[[ 22  28   2 -53 -35]
 [  7  10  58 -40  -1]
 [-18 -25 -27 -36 -14]]
->
[[  7  10  58]
 [-18 -25 -27]]

[[ -3  24  -9 -68   1]
 [ 17  -3  20  62   8]
 [-10 -18  -5  43  -7]]
->
[[ 17  -3  20]
 [-10 -18  -5]]

[[-35   2  16]
 [ 19   2  -4]
 [-20   8  53]
 [ 10  -3 -38]
 [ -9  -4  66]]
->
[[ 19   2  -4]
 [-20   8  53]]

[[ 45  -1 -41]
 [-48  41 -11]
 [-20   8  55]]
->
[[-48  41 -11]
 [-20   8  55]]

[[ 69  16  17  12]
 [  6  21  21 -63]
 [ -6  54  61 -24]
 [-62 -44 -41  47]]
->
[[ 6 21 21]
 [-6 54 61]]

[[  7  13 -26  -8]
 [-17  23 -12 -36]
 [ 55  51   5   9]
 [ 45  12  46  43]]
->
[[-17  23 -12]
 [ 55  51   5]]

[[-10  58 -13  12  57]
 [ 34 -10  53   3  56]
 [-47  -9  21  50  -3]]
->
[[ 34 -10  53]
 [-47  -9  21]]
---
[[  7  -3 -63]
 [ 10  -2 -32]
 [ -5   0  -3]]
->
[[-63 -32  -3]
 [ -3  -2   0]
 [  7  10  -5]]

[[ 17 -12 -37 -40  11 -17  12 -10 -35 -20]
 [ 22  -6 -23  -7  17 -25  21 -10  23 -38]
 [ 53  72  12 -24  22  11   2 -50 -12  22]
 [ 11  64 -59  29 -40 -34  21 -19 -24  46]
 [ 17 -29   2 -20   2  14  14  21 -18  -8]
 [ 36  26  19  36 -33 -23 -26 -25 -48  15]
 [ 38  -5  22 -21  18  -2  26   8   5 -14]
 [-57  41  46  33 -21 -29  -3 -56 -32   1]
 [ 18  -9 -43  24 -53  46  -2 -28  20  25]]
->
[[-20 -38  22  46  -8  15 -14   1  25]
 [-35  23 -12 -24 -18 -48   5 -32  20]
 [-10 -10 -50 -19  21 -25   8 -56 -28]
 [ 12  21   2  21  14 -26  26  -3  -2]
 [-17 -25  11 -34  14 -23  -2 -29  46]
 [ 11  17  22 -40   2 -33  18 -21 -53]
 [-40  -7 -24  29 -20  36 -21  33  24]
 [-37 -23  12 -59   2  19  22  46 -43]
 [-12  -6  72  64 -29  26  -5  41  -9]
 [ 17  22  53  11  17  36  38 -57  18]]

[[-55 -13  -7 -12 -10 -49 -57 -15 -25 -62 -11]
 [ 11  20   7  38  -5 -31   6   8 -40  39   0]
 [ 15  20  -5  19   1 -19 -16 -22  10 -27  -1]
 [  6  18  10  39 -65  34  14  31  -4   1   1]]
->
[[-11   0  -1   1]
 [-62  39 -27   1]
 [-25 -40  10  -4]
 [-15   8 -22  31]
 [-57   6 -16  14]
 [-49 -31 -19  34]
 [-10  -5   1 -65]
 [-12  38  19  39]
 [ -7   7  -5  10]
 [-13  20  20  18]
 [-55  11  15   6]]

[[  0 -15 -48 -19 -67 -31]
 [ -8  16  -6  20  -1 -54]
 [ 32   6 -23  -6  13 -27]
 [ 10 -12  11  -1  35  17]
 [ 17  37  -4  20  19   4]
 [-56 -13  -4 -23 -25  12]
 [-29  15  24 -18   7 -46]
 [ -5 -44  13 -27 -15   7]
 [ 14 -31  38 -75  27 -13]]
->
[[-31 -54 -27  17   4  12 -46   7 -13]
 [-67  -1  13  35  19 -25   7 -15  27]
 [-19  20  -6  -1  20 -23 -18 -27 -75]
 [-48  -6 -23  11  -4  -4  24  13  38]
 [-15  16   6 -12  37 -13  15 -44 -31]
 [  0  -8  32  10  17 -56 -29  -5  14]]

[[ 11   3  35  15  24   6]
 [ 44  26  29  -8 -39 -10]
 [ 49 -21  47 -56  21  25]
 [ 62  -4  20  26  20  50]]
->
[[  6 -10  25  50]
 [ 24 -39  21  20]
 [ 15  -8 -56  26]
 [ 35  29  47  20]
 [  3  26 -21  -4]
 [ 11  44  49  62]]

[[ 23 -53  36  43  22  -2  48 -40 -70]
 [-34  10 -58 -10  24 -55  51  30  23]
 [-28  50 -52  23 -66   5 -22 -52 -39]
 [ 25  52  51 -48  -1  27 -31 -49  52]
 [ 15 -11 -17  75 -43   8 -46  41  33]]
->
[[-70  23 -39  52  33]
 [-40  30 -52 -49  41]
 [ 48  51 -22 -31 -46]
 [ -2 -55   5  27   8]
 [ 22  24 -66  -1 -43]
 [ 43 -10  23 -48  75]
 [ 36 -58 -52  51 -17]
 [-53  10  50  52 -11]
 [ 23 -34 -28  25  15]]
---
[[-12 -32 -49   0]
 [-43  32  53 -38]
 [-38   1 -64   2]
 [-33  -1 -73  27]
 [ 30 -66  44 -16]]
->
[[-32 -49]
 [ 32  53]]

[[ 14  21 -19 -27   9]
 [ -3   7 -11  -2   1]
 [ 45  54 -22 -61  26]
 [  2   2  -4  -6   2]
 [  0   2  -5  -4   1]]
->
[[ 21 -19]
 [  7 -11]]

[[-24 -54  25 -26  21]
 [ 45 -23 -56  26  15]
 [-72  39  11 -16 -30]]
->
[[-54  25]
 [-23 -56]]

[[ 18  14   7   8]
 [-61 -35 -30  -2]]
->
[[ 14   7]
 [-35 -30]]

[[-36   5  35 -64   6]
 [ -6  14   7 -15  -3]
 [ -9   1  12 -32   3]
 [  7  18 -17  30 -16]]
->
[[ 5 35]
 [14  7]]

[[-22 -77   0]
 [ 52  56 -19]
 [-42  -4 -46]]
->
[[-77   0]
 [ 56 -19]]
---
[[-22 -66  38]
 [ 27  15  41]]
->
[[-66  38]
 [ 15  41]]

[[ 28 -48 -64   2]
 [ 21 -36 -50   5]
 [  2  -6  -1  -7]]
->
[[-48 -64]
 [-36 -50]]

[[  9 -42  12   1  -3]
 [ 37  54  44 -15  13]]
->
[[-42  12]
 [ 54  44]]

[[-66  29  23]
 [ 71 -22 -21]]
->
[[ 29  23]
 [-22 -21]]

[[-41  18  18 -25]
 [ 18 -25  -9  62]
 [ 59  34  41 -10]
 [-51 -59  38  18]]
->
[[ 18  18]
 [-25  -9]]

[[  1  11  10   2  14]
 [-61   7   4  16  -6]
 [ 16   8 -18  -2   7]
 [-31   9  -7   9  -5]]
->
[[11 10]
 [ 7  4]]

[[ 66 -17  36]
 [ -7  10  11]
 [ 28  -4  15]]
->
[[-17  36]
 [ 10  11]]

[[ 24 -75  58]
 [ 14  -2   0]
 [ 16 -27  18]
 [  5  19 -12]
 [  2  -2   1]]
->
[[-75  58]
 [ -2   0]]
